Each path below is one point turned by a fixed rotation once a step. After each direction that follows a path, write how fast that rotation turns it, in degrees a step (0 if it stays still).
Each turn is a multiple of 5 degrees from 10 to 175, or 0.
Each row of a path follows its step; steps can be skipped.
Path 1:
step 0: [ 23.8  24.3 -38.1 -39.7  -6.0   9.0   1.4 -10.3  -1.7 -21.3   7.4  14.4
  12.8   2.9   0.5   9.1 -17.2 -14.5 -10.8  -6.1  13.7   1.6  -6.3 -27.3
  -5.1  -8.1 -11.4   9.8  -7.1 -16.7   1.2  -8.4  15.9 -18.3   2.5  23.8
  22.8 -10.2  -1.0 -14.5  10.4  61.6 -46.6   6.0   3.0  19.9   9.7 -53.5
 -38.0  13.2 -49.1  -3.2 -31.7  29.0]
step 1: [-14.0  17.1  33.1   6.0 -14.5 -28.0  10.5 -16.1 -49.8 -27.5  -6.1  -1.4
   4.7   0.6  20.3  33.7 -16.4 -19.5 -32.8  12.1   4.5  -4.1 -52.0   2.6
   8.7 -24.0 -10.2  43.3 -49.6   2.7  24.6   5.0  31.1 -10.6  14.3  12.5
 -14.0   2.6  22.1  10.3   6.8   4.8 -15.2  -8.9   5.6 -20.1 -11.7  34.8
 -29.0   7.9  16.4   9.4 -30.9  12.1]
step 2: [-23.0 -41.4  16.6  29.8  20.4   7.1   5.7   2.0  13.2  -6.5  16.6  25.4
  -7.0  -6.2 -16.3 -27.2 -11.0 -21.6 -17.5  13.2  48.6 -21.1 -20.9 -31.7
  -6.3  16.1  33.5   3.2 -19.9  19.6  19.4 -25.6  46.7  18.2   8.8 -26.1
  -6.3  -9.7  -6.1   4.0  -1.8 -48.4 -28.4  19.2   3.2  35.5  10.0  -7.4
 -18.5  24.9  28.8 -19.3 -18.3  18.3]
step 3: [  2.8  40.8  -7.9  -1.0  -0.4   6.0  -0.2 -28.0  10.3   3.4  24.7 -11.1
 -38.9 -21.3 -23.7   7.2  -6.5 -19.0  38.6  16.7  20.0 -37.7 -15.3 -18.4
   9.2 -32.8  -0.3  24.7  32.1  -6.0 -15.1  13.7  -6.5 -24.5 -26.0  -5.7
  41.8   9.8 -22.7  10.1   8.3  13.4 -22.0  14.6  -2.6  35.1 -10.9 -19.4
 -30.6  45.3  11.6 -33.3  -6.2 -13.5]
step 4: [-15.1  -9.7  -4.8 -15.6   4.9   4.1   7.4   6.7   1.6  -7.1 -20.5  10.5
   8.5   0.3 -19.0   7.8 -55.7   1.8 -38.2  26.6 -18.5  27.2 -27.2  22.2
  35.9  -5.9  10.9  12.0  21.6 -13.2  16.6  19.5  13.8 -60.5  11.8   3.3
  29.5  32.3  -6.7  11.0  -9.0  29.7 -16.7 -15.9  37.5   9.0 -24.4  17.7
 -34.2   8.3  16.3  34.7  -5.0  -1.0]
step 5: [ -8.2 -27.9  -3.8   7.2 -18.1  -2.6  27.7 -16.6  43.0 -18.3  12.1 -12.4
  29.1  34.2 -25.1  14.4 -16.3   0.5 -17.5  16.1  28.4  -6.3 -19.2 -34.4
  -6.3 -11.1  11.9 -10.8 -39.0 -26.6  15.6 -12.7   2.1   7.0  45.9 -17.5
  -9.4   7.1  -3.2  29.0 -34.0  18.5 -35.6  28.5  11.4   2.1  16.4  -0.9
 -19.6 -28.2 -24.7  -1.6 -43.3  -5.3]
step 6: [  3.6  34.9  -8.4  29.7  15.1  -0.3  -2.9 -25.7 -10.6   0.2  34.9 -15.1
 -47.5  27.6 -19.2   0.2   9.1 -11.0 -16.2  22.8  22.3  18.8  -4.8   4.9
  11.5 -37.7 -26.8  25.2  -9.2   9.8   0.0 -31.5  10.3   9.0  19.6 -15.5
  25.3 -22.3  40.1  11.6 -21.8 -14.7  13.7  -1.8 -24.1  -0.5  -2.4  26.1
 -15.5  42.0   6.4 -27.7 -43.0  -7.3]
step 7: [ -7.0 -11.8 -21.9 -42.3  27.2   2.6  14.8  34.4   9.3  22.4  14.2   8.6
 -50.3   7.3  -9.1 -18.9 -41.3   6.8 -17.0  -9.0  35.4 -21.9 -35.1  19.5
  30.5   6.1   4.8  41.1  30.2  12.2   9.8 -14.2  12.2  21.0  12.9 -16.3
  15.1  -1.7  -9.1   6.9 -12.3  -7.3  -0.6 -13.7   6.7   0.1  -1.1 -12.7
 -35.7  -5.0  50.3  18.8  15.8  16.2]
step 8: [ 45.9  -6.4   7.2  -7.6 -45.5  10.8  27.9 -20.2  21.3  16.1  16.3 -25.2
   0.2  -1.7   9.1   7.9 -19.5   1.2   6.1  48.0  23.1 -23.2 -21.6 -17.0
  -5.7 -13.9   7.8 -14.4  26.3 -16.8 -17.5  19.9  23.0  -8.0 -18.1   2.8
   3.5  48.2 -34.2   4.9 -45.8  10.4   0.7  25.7 -19.4   6.1   0.3   9.6
 -27.7 -28.9  24.7  16.4 -20.6  -0.4]
step 9: [-23.8   0.0 -18.3   1.7  15.5  12.1 -19.6 -43.6   2.5 -26.9   8.3 -13.2
 -18.0  20.6   1.3 -29.7 -20.2  -7.7 -50.4  56.2 -15.6  12.8  20.9  11.5
  15.0  -5.8  -9.8  -9.8   7.6 -37.8  -5.6 -31.2  16.0 -10.9  17.9   3.6
  23.2  33.6  18.2 -38.4 -14.8   9.9   1.9  21.0  -7.4  12.5 -28.6  14.0
 -10.6  -7.9 -33.5 -13.0 -16.1  24.4]
Speeds:
[  2.6 -18.5   7.1   7.0   3.3  -1.3  -3.9  -7.2   0.7   8.1   5.2  -0.4
   5.2   0.3  -1.3  14.0  -1.5   2.0   5.5   0.7   1.0  -4.2   3.3   2.0
   1.6  -2.7  -1.2  -6.8  -5.6   7.6  -5.2 -12.9   9.1  -3.7   0.2   2.2
   6.3   3.6  -0.8  -7.0  -1.5   0.1  -6.1   0.5  -0.5   2.5   4.3  -2.4
   8.3 -13.2   7.7  -3.7  -5.6  -8.1] => 115
[  3.0   8.1   5.3   8.0  -9.5  -5.5   2.9  -2.2   8.4  -0.7  -1.1  -3.2
  -4.0   5.0   0.3  13.3   2.5  -2.0   7.2  -1.7  -0.9  -4.5   1.2 -12.0
  -6.7 -12.6  -9.3   2.3   1.8   3.9 -12.5  12.4   4.1   0.4   1.1   1.4
   5.3   3.9  -0.8   6.0   7.5  -0.9   4.6   0.8  -6.0 -10.5 -10.1   0.1
   0.4  -0.6   0.4   3.9  -5.0   4.1] => 145
[ -3.8   2.6   0.2   8.2  15.0  14.4   1.9   5.0  -7.5  -1.7   1.9  -4.6
   2.7  -1.9   2.1  -1.5  -7.8 -17.7   0.6  -4.4   5.2   1.5   3.0  -0.5
  -6.2  -7.6  -4.2   2.9 -10.5  -2.3   4.7  -2.0   3.9   5.5   0.3  -3.4
  -3.1 -10.0  -3.4   4.9   1.6  -0.3   6.1  -3.6   3.2 -11.0  -0.2   5.0
   0.6 -10.0  -4.5  -3.3  -6.6  -2.1] => 80
[ -1.5  -8.1   4.6  -5.6   0.5  -6.0   5.5   1.3  -3.6   8.7  -7.8 -10.2
  11.9  -0.5  -9.6  -3.7  -6.8   2.5   2.8  -1.5  -1.2   0.0   2.6  -9.0
   7.3  -9.2  -3.5 -10.7   2.4   5.6  16.3   3.6   5.0   5.1   4.4   0.5
  -6.9  -0.1  -6.3   5.5  -1.5 -11.5   1.8  -0.2  -8.3   0.0   0.9  -5.3
  -5.3   3.1  -1.1   5.6   3.6   3.6] => 125
[ -1.3   1.6   0.8   5.2  -5.9   1.4  -4.9  -2.3   6.3   2.5  -0.4 -10.9
  -0.2   8.1  10.6   5.2  -1.3   5.5  -8.1  -0.7  -0.9  -0.8  -8.3   4.2
 -13.4   0.4  12.6  -5.1 -13.9  -1.9  12.5   3.6  -0.8  -4.6 -10.3   6.8
   0.4   5.7   0.1  -0.7  -3.8  -6.4  -0.4  -3.1  -0.1   1.1  -2.1   3.6
  -8.9  -9.1  -4.7   7.9   3.0   2.2] => 100
[ -0.8   7.5   2.9   5.0   4.3  -0.9  -2.2  -2.7  -4.2   3.2   2.2 -10.3
  -1.0   5.8   7.6   1.2  -8.8   4.0  -7.5  -6.9  -6.0  -2.4   4.1  -3.0
  14.6  -1.1  -2.2  11.9   5.3  -4.8  11.9  -1.9  -1.2  -2.1   1.6   1.8
   2.8   8.2  11.6  -8.5  14.8   1.9  -2.0  -1.7   2.2  -8.3  -1.2  -4.5
   3.0   1.3   7.1  -1.4   5.1  -7.7] => 125
[  7.2   2.1   0.8   6.5   4.6  10.3  -4.9   1.8   4.9   1.0   2.1  12.3
  11.2   2.5  -2.5  -8.9  -1.6   4.0 -16.2   3.5  -4.1  12.3   6.9  -3.2
  -0.7   3.3  -2.5  -4.2   0.9   9.6  -5.6   2.6   7.2  -6.8  -2.2  -1.6
   9.5  -3.5   4.1  -2.0   7.2  -8.2   5.4  -3.2  -3.9   0.6   0.0  -0.2
  -8.4   1.4   7.6   6.5  -3.3   3.4] => 155
